(in the rows, 128 means zero)
The same turns and mirrors carry the whole set onto itself, and each row onto the other rows of its family. Which rows share a family with each named row? Give them in list order.
These 16 rows form 4 families of 4 rows each.
Z835: [160 115 153  95 130 123 140 116 144  85 116 132]
Z868: [117 102 132 117 128  88 146 119 121  97 108 138]
Z363: [169 133 143  81 115 127 134 115 143 133 136 119]
Z582: [113 105 130 121 116  80 142 121 119 105 109 126]
Z6: [142 119 121 106  91  81 133 119 127 151 136 123]
Z897: [138 119 119 104 106  90 124 115 124 158 137 123]
Z455: [178 128 137  84 100 112 129 113 139 135 138 127]
Z930: [138 121 158  97 137 121 145 107 139  87 111 127]
Z88: [178 134 146  85 105 114 134 120 150 125 135 121]
Z148: [108 107 133 120 128  84 133 108 119 113 112 131]
Z584: [135 115 115 105  98  77 135 115 116 146 130 133]
Z498: [147 120 155 100 130 113 142 121 142  79 108 125]
Z30: [131 133 111 109 101  83 136 111 119 146 131 127]
Z476: [115 112 131 127 135  90 149 119 120 103 118 129]
Z249: [156 117 161 111 134 127 138 116 141  93 115 126]
Z368: [172 139 142  93  99 120 124 108 140 136 128 124]

Same family as Z868: Z835, Z455, Z584
Same family as Z30: Z476, Z249, Z368
Same family as Z897: Z363, Z930, Z148

The same turns and mirrors carry the whole set onto itself, and each row onto the other rows of its family. Which rows share a family with each named row? Give them in list order.
These 27 rows form 9 families of 3 rows each.
Z38: [110  97 141  99 134 133 116 149 107 130 125 115 115 121 175 139 127 119
 139 128]
Z230: [113 117 163 129 120 131 135 128  93 137 126 134 132 129 147 116 135  77
 153 111]
Z222: [107 116 171 116 117 133 135 121  97 130 120 126 115 119 130 107 116  84
 166 116]
Z639: [113 135 134 132 139 146 139 161 106 146 150 110 122 160 155 121 116 129
 143 104]
Z661: [130 155 144 119 124 152 119 137 106 125 133 124 108 137 126 115 112 142
 175 115]
Z138: [126 113 150 100 148 153 126 140 139 140 115 141 138 111 163 147 144 108
 137 133]
Z167: [125 124 157 107 128 150 141 143  97 135 121  86 121 128 117 112 106 124
 169  89]
Z233: [120 158 139 129 119 117 121 150 115 129 128 125 120 143 126 140 138 129
 157 106]
Z881: [140 140 163 114 142 164 151 139 127 147 111 112 149 122 109 125 131 111
 161  91]
Z965: [119 125 171 122 127 152 140 117 111 138 117 144 132 120 133 109 128  77
 161 117]
Z903: [103 124 149 104 142 113 137 136 119  99 135 126 124 113 141  96  91 120
 160 131]
Z877: [120 118 150 106 138 134 112 169 117 128 139  88 130 132 155 124 125 105
 114 135]
Z59: [119 116 126  88 145 151 148 144 142 153 155 136 149 116 146 108 117 107
 167 132]
Z789: [134 134 154 102 150 168 122 154 147 135 127 116 145 129 147 119 128 101
 116 141]
Z685: [118 124 163  87 140 152 117 153 140 123 124  91 116 117 126 112 104 113
 132 146]
Z330: [107 133 138 110 128 128 129 142 119 105 108  96 163 145 139 134 118 131
 134 119]
Z504: [ 98 110 126  80 132 125 145 149 140 144 148 120 131 116 135 110 106 113
 168 128]
Z739: [134 139 159 116 146 145 133 139 124 113 119  98 181 116 127 137 133 125
 147 132]
Z198: [111 109 125  96 140 119 143 159 128 151 162 121 149 115 150 122 129 104
 161 128]
Z510: [127 130 150 104 137 163 128 130 108 103 121  92 157 128 135 113 101 141
 156 132]
Z574: [114 127 143 126 148 100 138 150 116 110 145 135 153 120 161 116 128 104
 141 124]
Z796: [118 154 154 124 149 149 152 152 157 153 125 130 135 136 117 137 128 119
 147 112]
Z342: [121 104 162  85 144 155 121 134 128 130 118 118 111  94 144 132 115 122
 160 142]
Z985: [124 130 141 123 129 140 144 152 103 144 118 105 146 150 138 129 134 111
 143  77]
Z776: [123 134 168 119 149 145 141 156 117 143 151  90 111 114 112 121 108 131
 174 122]
Z72: [130 136 156 115 161 142 144 131 134 112 139 150 154 105 144 100 114 109
 158 137]
Z591: [148 162 155 133 138 148 124 144 115 136 139 129 134 119 120 134 143 128
 172 120]

Same family as Z167: Z881, Z985
Same family as Z877: Z789, Z685
Same family as Z342: Z38, Z138
Same family as Z72: Z903, Z574
Same family as Z330: Z739, Z510
Same family as Z222: Z230, Z965
Same family as Z776: Z639, Z796

The same turns and mirrors carry the whole set onto itself, and each row onto the other rows of its family. Which rows share a family with each named row? Give them in list order.
These 16 rows form 4 families of 4 rows each.
Z557: [129 104 148 133  95 144 116 132 151 154 144 118]
Z247: [131 121 102 124 108 139 138 167 120 139 143 137]
Z377: [131 124 110 106  94 153 129 157 116 135 148 137]
Z406: [137 110 137 156 124 124 130 135 152 158 131 135]
Z354: [156 127 117 114 135 132 115 101 112 122 125 147]
Z327: [139 120 128 102  99 149  99 109 117 120 140 118]
Z539: [120 137 132 138  92 133 120 130 155 135 120 110]
Z783: [147 126 113 137 123 119 143 118 158 136 108 128]
Z218: [142 111 126 119 129 144 141  87 129 122 118 140]
Z97: [145 123 104 145 137 108 121 133 133 132 125 125]
Z80: [114 123 144 122  98 158 118 100 127 120 128 122]
Z445: [154 119 143 135 133 140 128 107 135 151 128 162]
Z322: [138 129 103 122 124 140 141 151 109 135 137 157]
Z290: [145 112 154 113 101 158 114 103 135 147 140 144]
Z545: [128 117 117 130  99 125 106 141 138 131 138  96]
Z52: [139 130 112 102 107 154 132 143 107 132 143 156]

Same family as Z290: Z557, Z406, Z445
Same family as Z52: Z247, Z377, Z322
Same family as Z539: Z783, Z218, Z80
Same family as Z97: Z354, Z327, Z545

The same turns and mirrors carry the whole set onto itself, and each row onto the other rows of its family. Which rows share a family with each named row? Give them in list order.
These 18 rows form 3 families of 6 rows each.
Z14: [151 142 142 107 100 138 125 152 131 110 138 112]
Z778: [145 129 149 113  94 146 131 143 149 116 157 127]
Z729: [125 142 120 107 125 126 155 161  92 140 127 124]
Z294: [142 141 154 101 146 119 149 148 112 150 140 162]
Z997: [121 130 118 114 116 145 167 163 104 137 149 123]
Z524: [129 144 160 137 119 156 113 137 109 137 161 150]
Z58: [136 111 127 116 120 113 157 115 132 131 156 135]
Z840: [121 152 147 110 108 121 101 134 113 131 119 143]
Z411: [121 136 148  93 124 130 154 154 122 155 137 168]
Z705: [109 143 140 103  97 126 113 123 117 135 123 150]
Z722: [144 116 125 116 136 106 158 132 125 127 152 127]
Z414: [148 141 155 138 132 138 111 129 111 121 159 134]
Z324: [123 110 128 126 134 116 155 123 126 139 163 147]
Z23: [148 138 143 100  93 154 140 149 134 112 148 121]
Z736: [140 142 160  96 129 137 153 145 115 154 146 169]
Z688: [136 137 150 138 128 151 120 121 102 127 167 142]
Z413: [104 141 133 118  88 133 111 135 119 133 127 134]
Z565: [117 141 117 114 111 141 157 151  87 142 137 123]

Same family as Z840: Z14, Z729, Z294, Z722, Z414
Same family as Z736: Z58, Z705, Z23, Z688, Z565

